A single turn carries every row of the set below to another of its rows. Some are shown first; where does it send the rows asked next?
q_927: 12,-34,-7,9,-4,29,-1,-11,-2,31,14,-1,-7,20,-22,-5,-7,-14,8,-2,1,4,27,-16
q_195: 3,-12,6,27,-27,-9,19,-3,12,21,-7,19,-7,22,-1,12,21,-14,-16,-15,3,18,-1,-1
q_85: 13,-19,5,13,4,6,-21,7,18,21,7,23,14,-7,12,9,2,-6,0,5,-13,31,16,-1
q_601: -15,-21,-10,0,5,10,-13,-4,11,19,22,1,10,-16,-17,-11,-1,-20,8,-26,4,-12,31,-7
q_185: 22,-16,-3,29,19,3,7,-2,26,1,-1,9,6,12,-9,-17,-13,7,4,23,-22,28,-5,-4
q_674: 6,-23,14,15,4,6,-10,10,42,-3,4,-1,-6,16,9,3,-23,6,-5,17,-22,21,-11,-9
q_624: -2,-7,15,28,-4,-21,23,-7,22,8,5,-9,-8,-11,12,-18,-11,-21,2,3,13,-10,-37,0
q_322: 0,-21,-1,32,-24,-7,31,-10,13,21,-7,8,-5,15,8,11,14,-15,-25,-20,4,23,8,1
q_582: 0,12,2,27,17,-3,-2,4,-1,-6,22,6,17,-14,9,-22,-17,-21,-6,-3,-24,-6,3,11
q_171: 1,-12,1,13,11,-2,6,12,8,-5,2,-16,-13,-13,-6,-23,-24,2,-33,-4,14,-43,11,6
q_802: -30,-27,3,15,19,-21,14,-14,12,12,-20,-10,-19,3,-10,-5,11,-31,-6,-5,18,-6,25,-5
q_230: -20,2,14,29,15,3,-6,5,14,-22,4,-18,-2,-6,-14,-31,-15,-6,-37,-6,-6,-6,17,-5
q_263: 31,-11,3,22,1,-5,1,19,27,1,-5,3,-5,8,16,2,-17,19,-31,8,-11,-1,-9,3
q_996: -8,-20,15,26,-5,-15,37,-6,24,11,5,-2,-4,-8,11,-14,-14,-13,-1,0,14,1,-33,10
q_429: 8,-39,-4,-2,-3,11,-5,15,14,27,-4,4,-18,12,-9,13,-4,10,-22,-9,12,-16,31,-5
q_894: -10,-33,13,5,-24,33,-12,3,6,17,14,-3,-15,15,-19,-1,-12,-9,-14,-16,9,-4,21,-14
q_126: -34,-29,8,14,20,-24,25,-6,9,18,-18,-16,-7,4,4,-9,1,-21,-5,-15,15,-3,20,-7
q_132: -3,3,8,30,21,5,7,1,-12,2,7,-11,7,-3,-22,-47,-14,-8,-12,-1,3,-9,17,-10

q_996 -> q_126
q_601 -> q_85
q_802 -> q_195
And these:
q_171 -> q_429
q_185 -> q_132
q_230 -> q_894

A single turn carries every row of the set below to another of its rows. Some are shown first; where does it send the rows asked next?
q_878: -6,0,6,15,11,32,9,22,-5,5,9,17,-10,15,-30,2,-7,7
q_544: -2,-4,-14,-2,-21,8,26,30,-4,-12,-1,10,-11,-21,14,-23,-11,-6
q_646: -6,7,-11,-21,-11,35,0,2,3,2,-8,0,19,-1,-15,32,-5,23
q_950: 5,20,3,-13,-15,-7,11,10,-1,34,-4,23,22,0,7,-4,5,8
q_809: -6,-4,-5,-21,18,-4,6,13,19,12,-8,-9,-25,-18,7,27,-3,-3
q_923: 6,16,-4,-2,-6,-23,-13,33,18,-4,14,-12,9,7,3,-12,-10,-6
q_958: 6,-15,21,-15,-36,-7,3,6,5,-8,6,6,5,-16,-22,19,-6,0
q_558: -21,1,-6,-17,-8,-10,-11,5,17,4,-6,37,-20,-13,-5,-1,-15,30
q_951: 2,-9,-32,-3,-11,15,-3,27,-2,-3,-5,-13,2,-14,-25,24,-25,8
q_823: -12,-14,-18,-10,-2,18,4,3,9,30,-16,11,13,6,13,-9,-30,6
q_827: 2,-20,14,-3,-2,-8,23,17,-17,-10,4,1,21,-3,2,17,7,-1
q_392: -23,1,3,-10,-9,-7,-10,4,6,-8,8,24,-24,-7,0,11,-12,40
q_534: -8,15,-17,13,-6,-8,-4,0,8,-7,-11,-3,20,27,-15,-12,-6,1
q_974: 4,1,-4,-6,-27,11,22,32,-4,-11,-5,-6,-22,-13,9,-17,-1,7
q_855: 10,5,-15,-9,16,3,14,5,13,12,27,21,8,-4,30,2,-13,5
q_144: 7,-5,-13,16,8,-2,2,-10,10,-7,4,6,-20,-16,-12,29,8,-5
q_275: -17,14,-5,-5,-11,4,-14,-12,31,-9,15,-6,-2,12,4,-4,-22,-7
q_323: -1,10,0,17,5,35,0,22,0,10,13,34,6,3,-25,-3,-2,3

q_923 -> q_534
q_809 -> q_827
q_950 -> q_823
And these:
q_323 -> q_558
q_878 -> q_392
q_958 -> q_951

